One vector is turned by the same rotation once a step. Each row is the vector after some number of steps, and that number follows the row.
The counts run from 0 to 328.
[129 119  89 132 153 209 123  95 133 133 108 147  91 118 153 131  91 103
 126 153 138 112 137 106 151 135 161 174 129  99 168 125 150 112 126  82]
151
[153 133 111 150 131 157 158  89 116 130 151 150 178 131 127  74 112  70
 141 138 115 127 112 130 123 138 139 100 170 100  86 107 115 128 176 106]
197
[155 163 150 168 101 126 179 143 135 160 100 106 148 140 129 116 147 136
 137 132 107 126  89 130 140  54 151 129 108 103 137 111 117 174 105  78]
187
[115 142  58 129 127 181 117 104 139 138  83  91 123 143 143 105 101 178
 147 144 140 128 155 135 145 151 162 131  98 163 141 117 174 126 144 121]
19
[100 125 110 148 191 190 141 157  96  83  63 114 123 100 141 115 106 123
 149 139 123 145 153 140  89 122 130 110 127 132 138 127 109 115 154 130]
24
[ 88 160  77 144 172 202 128 128 128 111  68  88  90 127 121 120 122 155
 125 141 141 108 132  99 115 115 152 154  89 117 140 122 114 112 132 118]
21
[108 134  91 152 124 123 153 140 137 155  95 115 107 138 118  94 124 192
 114 100 146 120 120 138  94 140 128 100  77 178  96 133 178 107 126 168]
7
[185 134 131  95 137 148 123 124 119 125 140  97 160 127 126  89  92 124
 126 183 130 154 139 167 158 153 127 122  91 124 123 140 121 151 186 103]
106
[177 145 109 102 129 129 137 121 139 109 121 117 139 100 124 101  86 131
 116 172 156 139 152 183 167 155 155 118 100 151 122 161 140 179 137 119]
228
[175 157 152 134 101 111 148 143 168 149  85 109 156 167 121 107 152 151
 144 137 141 176  97 145 157  89 127 113 140 161 129 134 110 172  99 101]
306
[101 177 167  97 142 125 148 158 131 116  61 127 122 117  84  86 116 125
  79 135 121 142 138 138 126 189 131 111 132 135 132 117 152  95 108 153]
221
[187 136 111 101 155 120 145 107 131 151 163  86 105 103 154  96 138  97
 178 129 161 113  99  97 156 135 107 110  93  96 120 157 149  84 100 150]
123
[163 122 136 113 140 138 135  87 136 160 158 123  97 120 133 124 128 139
 127 127 186 133 102  79 159 119 125 123  87 106 132 171 176  71 109 143]
257
[132 138 127 147 179 134 146 130 131 144 140 110  84 103 110 114 164 151
 121 102 151 110  82  97 111 123  92 102  94 142  87 148 143  65 114 159]
127
[133 150 142 152 157 142 173 130  93 145 148  96 143 126 127 110 121 127
 145 146  86 102  83 109 119 127 163 164 114  86 105  58 133 121  85 119]
324
[ 98 116 101 150 133 156 155 159 114 127  52 143 126 117 145  97 101 151
 130 119 119 144 164 171  90 103 129  85 111 150 136 133 155 147 175 144]
145
[157 141  97 145 145 160 132 104 128 109 145 165 148 127 100 102 140  61
 109 102 155 121 116  94 114 154 132 141 162  78  83 126 108 111 142 102]
76
[170 111 107 130 159 183 111 134 146 107  85 103 176 152 133 129 165 139
 179 115 145 181 134 124 116 129 141 137 170 145 106 122 115 116 125 110]
291
[192 142 135 155 129 143 155 120 143 162 139 107 146 130 128 108 149 128
 144 135  89 101  98 135 155  95 150 157 105  99 114  79 128 166 147  65]
321
[142  94 168 139 146 121 150 172 124 169 135 156 107 145 167 104 157 120
 167 118 116 165 133 139  79 128  71 111  86 143 113 142 116 117 143 174]
251
[154 160 152 160 105 132 146 117 172 159  97 110 143 184 122 109 165 173
 128 118 144 167  93 115 147  68 115 100 137 175 121 121 125 135 142 117]
50
[139 145  87 119 135 118 156 112 133 147 120  91 121  98 131  93 116 151
 148 123 179 117 109 130 148 138 142  75 104 137 115 166 186  93  87 160]
4
[144 106 116 118 171 196 104  90 142 116 122 123 103 123 142 134 125 115
 167 150 161 141 138 102 159 151 115 163 157 143 143 115 141  85 113 115]
32
[142 130 120 147 118 116 150 131  77 148 148 149 157 190 117 110  75 142
  99 152 115 144 117 138  93 110 139 157 121 129 116  56 151 140 137 116]
192
[103 188 165 124 139 134 161 171 139 132  86 134  86 135  97 105 109 115
  82 173  98 119 129 139 126 152 111 158 100 134 149 108 118 159  95 126]
100
[166 121 117 135 135 134 146 140 159 133  93 132 140  95 105 102 185  78
 154  72 117  97 102 143 144 139 132 126 169  77  86 122 129 122  92  93]
80
[141 163 178 149 151 120 164 136  95 113 133 150 135 130  78 117  59 140
  64 162 135 145  82 115 140 103 129 138 133 135 136  94 130 107 101 114]
312
[145 149 141 160 111 125 161 128 117 138 151 178 139 187 105 103  66 116
  69 174 135 156 116 137 117 109 127 142 126 164 122 102 116 155 135 121]
314
[158 156 143 169 115 153 157  99 170 146 133 148 141 161 105 123 136 120
  75 149 144 142  88 101 158  79 138 130 132 149 116 135  99 155 152  95]
183
[151 114 154 146 133  86 163 157 100 125 120 156 130 151 110 126  65 137
 114 138 164 189 121 143 146  96 113 111 166 166 150 111 150 108  85 134]
177
[139 166 148 159 132 146 150  93 162 144 110 125 127 149 116 104 136 125
 119 147 159 157  82  61 179  98 119 107 172 167 135 138 110  94 117 119]
48
[117  98 104 126 148 209 128 100 114 125 102 149 113  97 157 118  73 115
 130 159 150 131 158 141 164 138 156 153 130 117 168 114 190 109 145 108]
150
[122 156  84 146 132 113 148 138 145 159  92 107  81 123 119 100 145 166
 111  92 153  96 106 112 109 121 128 112  72 153 116 143 170 115 101 149]
6
[150 160 166 157 142 152 147  88 156 130 141 137 137 142  91 117 117 120
  63 161 138 154  92  93 175  94 138 115 159 146 119 124 111 104 154  96]
182
[117 105 173 153 164 142 156 156 120 148 122 150 122 100 133  94 143 150
 117 119 132 148 115 125  94 132 126  75 112 150  87 162 145  80 140 187]
130
[128 112  58 144 128 201 127  93 158 144 105 136 112 165 172 120 103 114
 144 151 147 119 155 110 134 143 151 177 117 136 157 120 149 149 120  94]
152
[159 145 113  87 110 118 127 141 140 127  94 149 155 159  92  79 120  99
  80 128 165 169 142 152 118 185 133  99 142 143  97 164 137 142 132 141]
90
[186 120 120 100 126 131 118 126 143 123 110 141 154  85  92  85 157  99
 121  89 153 127 114 154 165 164 138 107 157 117  78 152 168 108 131 111]
213
